The rows of A fall into 3 groups, and each row is roughly a mix of its group's hidden directions.
A (132 x 12):
[[ 15  25 -24  -4   3  -1 -22  13  -4   0 -33 -28]
 [  6  34  -5  13  10 -17  -5  12 -12   3 -25 -35]
 [ -8  -8  39   5  19 -24 -12 -22 -14   8  19   5]
 [  9   0 -28  -5 -30  10  -4 -16 -21 -21  -8 -29]
 [  6  26  10   0  -8 -44   1   4 -16  10 -23 -13]
 [ -8   3  10 -10  34   4 -26   4  21  15   4  33]
 [ 14  18  -6 -13   8   0 -41   8 -22 -24  14 -12]
 [  7  33   5  13  31 -17  -6  17 -17 -13  16 -18]
 [  8  13 -34  14 -19  19  18  11   1  14 -23 -20]
 [  2   8 -28  -2 -12 -10  26  21 -21  -9 -13 -32]
 [ 11  15  -4   8  35  -6 -17   0  12  23 -17  31]
 [ -4 -22  15   3 -10   3  12  -3  19  -5  39  31]
 [ 16  37  20   6  -4 -30   3   6 -24   9   2 -18]
 [-11 -17  15   6 -35  -2  27  -9 -13  -7  23 -21]
 [ -5 -10  10 -12  30  -2 -46  -1   7 -15  16   7]
 [-16 -35 -13 -10  -5  36  -1 -11  18 -13   6  12]
 [ 12   3 -24   0 -30 -24   6  23   4 -25 -18 -15]
 [-41   0   4 -14  34   6  20   6  20   1   0   2]
 [ -7  -4  11 -12 -31  10  16   0 -16 -25  22 -31]
 [ 13  13  -6   9  32 -10 -14   1  10  28 -19  29]
 [-28  -4   0 -14  39  -4  -7  18  26 -15   4   9]
 [  2   7  -6  20 -27   0  46   3  -2  18 -12  13]
 [-12 -18  22  -2  13  28  -5 -27   0  19  19  22]
 [ 10  25 -28   0   6 -14  -8  14 -15  -7 -24 -33]
 [  5  -8  31  15  -2   2 -21 -26  19   2  22  27]
 [ 15  35 -21   3   9 -14 -19  10 -10  -9 -29 -16]
 [ 15  12 -20 -16  27   5 -35  11   3   0 -12  25]
 [-13 -39 -11  -3   0  32  -4 -11  15 -13  18  16]
 [  7 -10 -16   7 -35   8   6 -16 -26 -23   7 -25]
 [ 19  39   7   4   8 -30   5  15 -15  17 -14  -9]
 [  7 -11  28   9  18  10 -15 -21  -9  20  22  29]
 [ -7  -6  12 -11  22   3 -47 -13  -5 -14  18 -15]
 [-14 -22   5 -10 -30   0   6  -8 -11 -24  14 -35]
 [ 14  42   7  10  10 -18  -6   9 -21  10  -5 -27]
 [  6  22   4  12  38  -9 -12   2  13  15 -13  31]
 [-10  -9   5   8  -6  15  47  -3  19  21  -5  17]
 [ -1  -4 -13  13 -45   9   5 -15 -13 -13  21 -20]
 [ 37   4   6  11 -28   9  17 -10 -28  15  12  -4]
 [ -7   2  28   0  20 -28 -23 -11 -19 -10  21 -20]
 [-12 -34  -5 -10 -31  13   9 -14  19   8 -15  22]
 [ -3  -9  34  10  11   8 -24 -24  10   8  12  30]
 [ 11  35   1   9  29 -18  -7  17 -20  -8   9 -21]
 [ 27  24 -18  12 -15 -25   0   8  -2 -17 -14 -29]
 [  4  28 -20   7  -3  -3 -17  10 -15   6 -31 -32]
 [-32  -5   0  -9  42   3 -12   9  24  -8 -13   3]
 [ 13  28 -22  -2  -1  -4 -17  13  -6   1 -40 -18]
 [  0   4 -25  -9  -9  -4  36  24 -21 -12  -8 -25]
 [ -4 -29   0  -9 -23  24   8 -20  18  18  -7  27]
 [-17 -25  18 -11   3  25  -1  -6  10  13  13  39]
 [-14 -27   1 -10 -31  17  14 -19  18  12 -15  20]
 [ -4  -2  41 -19   7 -26   7 -23 -19   1  12 -10]
 [-22 -28  22 -16  24  11  20  -4   1  11  14  22]
 [-11  -9  40  12  12   8 -11 -15  10  17  11  30]
 [ 11  12 -35  -4  -4 -17  13  24 -15  -9 -18 -28]
 [ 23  29 -20   9  -9  -9 -28   1   3 -10 -20 -25]
 [ -8 -19  13 -22  27   7 -40  -8   9 -15  10   2]
 [  2 -14  28   9   0   2 -12 -21  10  -6  23  40]
 [ 12  42   4  15  16 -27   8  22 -14   7  -5   3]
 [ -4  -3  42   4  27 -16  -5 -14 -14   4  19  18]
 [ 18  20 -13  -9  18  -8 -39  14 -17 -17   1 -18]
 [-14 -23  22   5  -4   7  13 -10   8   1  36  31]
 [ -4 -11  31  -2   9  18 -19 -20  23   7  15  28]
 [ -4  -7   0 -18 -37   1   9   2 -20 -19   7 -36]
 [-16 -35  18 -14   0  15 -16 -32   5   9  14   9]
 [  8  30  26  16   8 -31   8  -3  -7  23  -4  19]
 [-38 -19   4 -10  21 -12   1  10  26 -23  -4  10]
 [-28 -15   4 -17  25 -14  -9  10  27 -22  -9  16]
 [-29 -14   9 -11  33 -14 -11  11  23 -20   2  16]
 [  2 -10  15   6  -1  20 -29 -31 -21  10  24 -14]
 [ 28  -3   9  16 -34  11   9 -20 -24  18   9   5]
 [  3 -12  30  15  -4   3 -15 -30   4  -7  21  32]
 [ 13  24 -28  -1  -6  -3 -21   7 -12  -3 -34 -23]
 [ 10   8 -15 -10  11 -10 -48   8 -10 -22  -5 -15]
 [ 10  10 -10 -12  16 -11 -49   3 -12 -18  -5 -15]
 [ -2  -1  38  14 -13  17 -14 -26  11   5   4  28]
 [ -9   4  36  -3   4 -10  -7 -24 -29  -7  23 -19]
 [ 15  27 -28  16 -27 -16  19  20   3   9 -12   0]
 [ 17  13 -35  -6  -9 -27  17  21   2  -8 -19 -15]
 [  8  29   3   4  24 -21 -15  16 -18 -20   7 -27]
 [  3   8 -43   4 -13   7  -1  23  13  -7 -23 -22]
 [-22 -35  22  -5  12   5 -13 -23  10   5  19  19]
 [ 26  30 -22   3  -3 -20 -11  14  10 -11 -19 -23]
 [  9  35  -3  11  32 -19 -10  18 -15  -7   4 -19]
 [  6  16 -14  19 -38  -6  34   1  -8  15  -9  -3]
 [  5  -1  38   3  37 -14  -6 -13 -11  18   8  14]
 [-10 -34   1 -12 -26  19   9 -17  20   7  -8  24]
 [ -6 -28  24   2 -13  14   9 -17   9  -4  30  28]
 [ 31  -3  -3  12 -40  -8  -4 -13 -25   5  -1 -18]
 [  8  43  10  14  12 -28   6   8 -15  20  -9   3]
 [ -4  30 -13   3  -3   6  -8   9 -22   7 -37 -27]
 [-14 -33  16 -13   6  14   7  -9   8   8  15  39]
 [ 10  12 -43   4 -31  14  -6  12   5  -1 -12 -18]
 [ -5 -35 -10 -15   1  40  -6 -13  18 -11  11   5]
 [ -1   4 -40 -12 -10 -11  17  16 -16   1 -23 -25]
 [-30 -12   3 -22  32  -5  -6  12  27 -20   0   7]
 [ 11  14 -12 -11  11 -18 -38  16 -18 -27   3 -13]
 [ 13  10 -44   4 -10  20  -8  19  16   7 -21  -6]
 [ -8  -3  36  -5  28 -18 -12 -13 -12  -3  31   3]
 [  2   9 -21   2  -1 -23  25  20 -18   4 -22 -32]
 [-10 -31  -1 -15 -32  23   4 -18  16   7 -11  17]
 [ -6 -15   4 -10 -34  31  24  -9  -7  -3  20 -19]
 [ 11  15  -9  -9  11  -7 -43  11 -17 -27   8 -13]
 [-24 -15  -3 -23  28 -17  -9  14  23 -22  -8 -13]
 [  2 -16  13  -7 -40  -3  29  -3  -9  -3  10 -28]
 [  2  -8  37   8   9   9 -16 -20  12  -5  18  33]
 [ -1   0 -10  15 -33  -8  46   1  -4  14 -10  -9]
 [ -7  -8   7  16  -4   6  44  -3  19  29  -6  18]
 [-26  -6  -1 -17  35   0   0  20  27 -19  -5  12]
 [ -5   3 -22   0 -22  17  -6  -4 -19  -8   4 -46]
 [-38  -8  -7 -11  33   4  -8  14  24 -17   5  -5]
 [-13 -14   4  15 -17   5  46  -4  13  24  -7   6]
 [  6  12 -38 -11   0 -13  12  22 -16  -9 -21 -25]
 [ -4 -27  13  -8  -7  11   4 -15  22  -4  32  32]
 [-24 -20  25  -7  19  13  13   0   4  10  26  28]
 [ 14   8 -12 -20   6   0 -42   8 -17 -26   6 -16]
 [-12 -20  13 -17  24   7 -42 -11  10 -14   7   8]
 [ -1  -4  15 -16  33   8 -36   1   2 -17  24  11]
 [  2  10  36   7  10 -34   1 -12 -27  -1  11 -15]
 [  7  13 -14 -18   5  -2 -40   8 -21 -27   4 -17]
 [ 16  25 -23   4 -15 -13   1  11  -3  -4 -26 -36]
 [ -5 -33  -3 -17 -34  19   8 -14  16   8 -11  18]
 [ -5 -45 -10  -3  -2  30  -7 -15  21  -1   8   8]
 [  1  -8 -20  -8 -29  17   1 -19 -16 -10  -4 -39]
 [  9  -8 -41   5 -26  17   2  13  14   2 -26  -8]
 [  7  36 -24  -1  -2 -13  15  36   9 -12  -8   4]
 [ -8 -13  16   4 -29  -8  28  -5 -19 -10  32 -15]
 [ -9   7 -27   5 -22   3  34  14  16   3 -31  -1]
 [ 18  34 -14  20 -14 -14 -17   6   2  -6 -12 -31]
 [-23 -28  24 -15  12  24   9  -8   3  16  10  25]
 [ -3  -3 -21 -19 -12  -4  14  12  26  -7 -42  11]
 [ -6  -9  30  10   3  10 -20 -26  11   4  21  32]
 [ -7 -34  -2 -14 -32  17   6 -17  15   9  -9  20]]

One row of each group comes first, with its name. Which group is each row after those in?
[ 29  17 -27   5 -18 -21  -5  11  11  -6 -20 -23]  F
[-29 -15 -15 -24  16   1 -19   8  31 -17 -14  -4]  D
[  9   3 -16  -8  20 -11 -42  12 -11 -27   3 -16]  G

[  9  15 -11   7  37   2 -11   7  12  18 -11  36]  G
[ 17  29 -14  12  -9 -13  -8   9  -6  -6 -22 -39]  F
[ 36  13   4  15 -25   3  13  -8 -31  16   4 -12]  D
[ -4 -10  33   6   6   9 -13 -24  17   0  24  31]  F
[-10  -5  24  -4  39  -1 -12   5  20  20   9  25]  F
[  4  -4  -4   7 -40   7  24  -9 -13 -12   3 -35]  F
[  0  18   2   4  36 -15 -33  10  18  10   7  19]  F
[ -5   3 -22  -3 -19 -26  18  22  14 -19 -30 -10]  D
[ -1   6  20  -5  27  -3   6  29  32  25 -10  10]  F
[  1 -11  18 -17  31  17 -37 -10   2  -7  18  10]  D
